A single turn carries every row of the set below to another of its rows. Some are shown first; where does it send the rows asked next?
fumu: +0.95,-0.11,+0.84,-2.92,-0.81,+3.83,-0.51,-0.30,+2.23,+0.89,-3.35,+2.51,+0.32
nuzis: +0.48,+3.17,+1.48,-2.76,+0.54,+2.89,-0.98,+2.28,+0.29,+0.50,-1.13,-0.19,-0.68
Lanug: -0.65,-3.44,-0.49,-1.15,-0.95,+2.07,+1.40,-0.47,+1.92,-0.44,-2.09,+1.62,-0.94
Dabuz: -0.05,+2.56,-0.10,-2.50,+0.14,+1.54,+0.57,+0.65,-0.03,-1.50,+1.36,-1.82,-0.25
vasod: -0.84,-1.74,-0.29,-1.00,+1.61,+0.83,+1.88,-0.56,+0.74,-0.16,+0.56,-1.75,-0.41
Boti: -0.97,-2.30,+0.78,-1.51,+0.92,+1.85,+2.20,-1.10,+0.54,-0.19,+1.18,-0.32,-1.54
zodez: -0.49,+2.53,-1.03,-1.86,-2.69,+2.84,-3.14,-0.86,+2.81,-1.22,+0.20,+1.12,-0.81
fum: -0.14,-3.01,+0.04,+0.51,-2.54,+1.39,-1.32,-1.62,-1.22,-2.23,-0.09,-0.58,-0.39
turo: -0.74,-1.85,+0.52,-1.68,-2.17,+2.20,-2.07,-1.36,-2.45,-3.02,+0.04,-1.56,+0.54
kovi: -0.22,+1.61,-0.42,-0.33,+0.50,+1.11,+0.66,+1.05,-0.90,-0.81,+1.65,-0.64,-0.60
Ril: +1.71,+3.01,+0.53,-2.49,-0.20,+2.99,-1.55,+1.30,-0.28,-0.73,-2.42,+0.10,-0.05
zigu: -2.38,+2.44,-0.56,-1.97,-2.91,+1.05,-2.40,-0.87,+0.31,+0.50,+1.50,+0.77,-1.71
Vavi: +0.58,-2.09,-0.98,+0.81,-2.31,+1.48,-1.21,-0.31,-0.14,-2.64,+0.65,-1.79,+0.02
vaguf: -0.42,+0.99,+1.64,-2.22,-0.90,+4.17,-0.79,+0.25,+1.35,-1.05,-3.12,+2.74,-0.59
Mifid: -1.74,+0.67,-1.26,-3.97,-3.54,+1.90,-3.50,-0.30,+0.85,+0.74,+0.56,+1.18,-1.62
tuvob: -0.03,-1.43,+0.33,-0.30,-0.95,+1.76,-3.43,+1.43,+2.24,+0.39,-4.22,-1.20,-0.11
Sut: -1.86,-2.08,+3.02,-3.60,-1.65,+3.50,-1.47,-2.13,+3.50,-0.22,-0.76,-0.80,+0.42
tili: +1.44,-0.65,+0.62,-2.38,-0.95,+2.10,-3.12,-0.62,-1.44,+2.69,+1.27,-1.23,+1.56
Dovot: -0.79,-2.90,+1.24,+0.46,-3.29,+2.01,-0.98,-1.44,-1.51,-1.84,-0.45,-0.24,+0.48
kulam: -0.15,-3.23,+1.50,-0.48,-0.09,+2.88,+1.28,+0.53,+1.34,+0.41,-2.90,+1.47,+0.13
lezal: -1.79,+2.43,-0.43,-2.39,-2.81,+1.77,-3.07,-0.49,+1.02,-0.99,+0.91,+0.73,-1.60
lako: -1.40,-2.12,+1.63,-2.53,-0.27,+3.38,-1.24,-3.08,+3.87,-1.00,-0.06,-0.90,-0.31
zum: +0.62,-1.42,+1.45,-1.62,-0.69,+0.95,-1.69,-0.89,-1.10,+3.22,+1.54,-2.03,-0.13
Darat: -2.79,-0.85,+3.75,-3.40,-1.80,+3.35,-1.68,-1.88,+2.23,-0.01,-1.86,-0.66,+0.67
nogad: -3.19,-2.02,+2.12,-3.80,-1.16,+2.64,-1.58,-0.67,+2.31,-0.48,-0.19,-2.06,+1.86
bezes: -2.16,+0.77,+1.01,-0.59,-1.39,+0.82,-3.51,+1.98,+0.59,+1.02,-3.42,-0.59,+0.77
zom: +1.82,+0.35,+0.61,-2.37,+0.56,+1.80,-3.16,-0.72,+0.79,+1.99,+0.76,-2.74,-0.76
butu: -0.98,+0.00,+0.99,-0.28,-0.86,+1.32,-3.88,+1.53,+0.94,+0.44,-3.87,-0.65,+1.21
nem: -2.91,-0.93,-0.78,-1.00,-0.50,+0.36,-3.72,+0.67,+0.84,+0.67,-3.33,+0.00,+1.23
fubi: +0.80,-0.72,+0.87,-1.85,+0.02,+1.01,-2.12,-0.40,+0.03,+2.94,+1.85,-2.62,+0.16

Darat moves to zigu
nogad moves to Mifid
Lanug moves to Ril
Now these:
butu moves to fubi
kulam moves to nuzis
zodez moves to Vavi

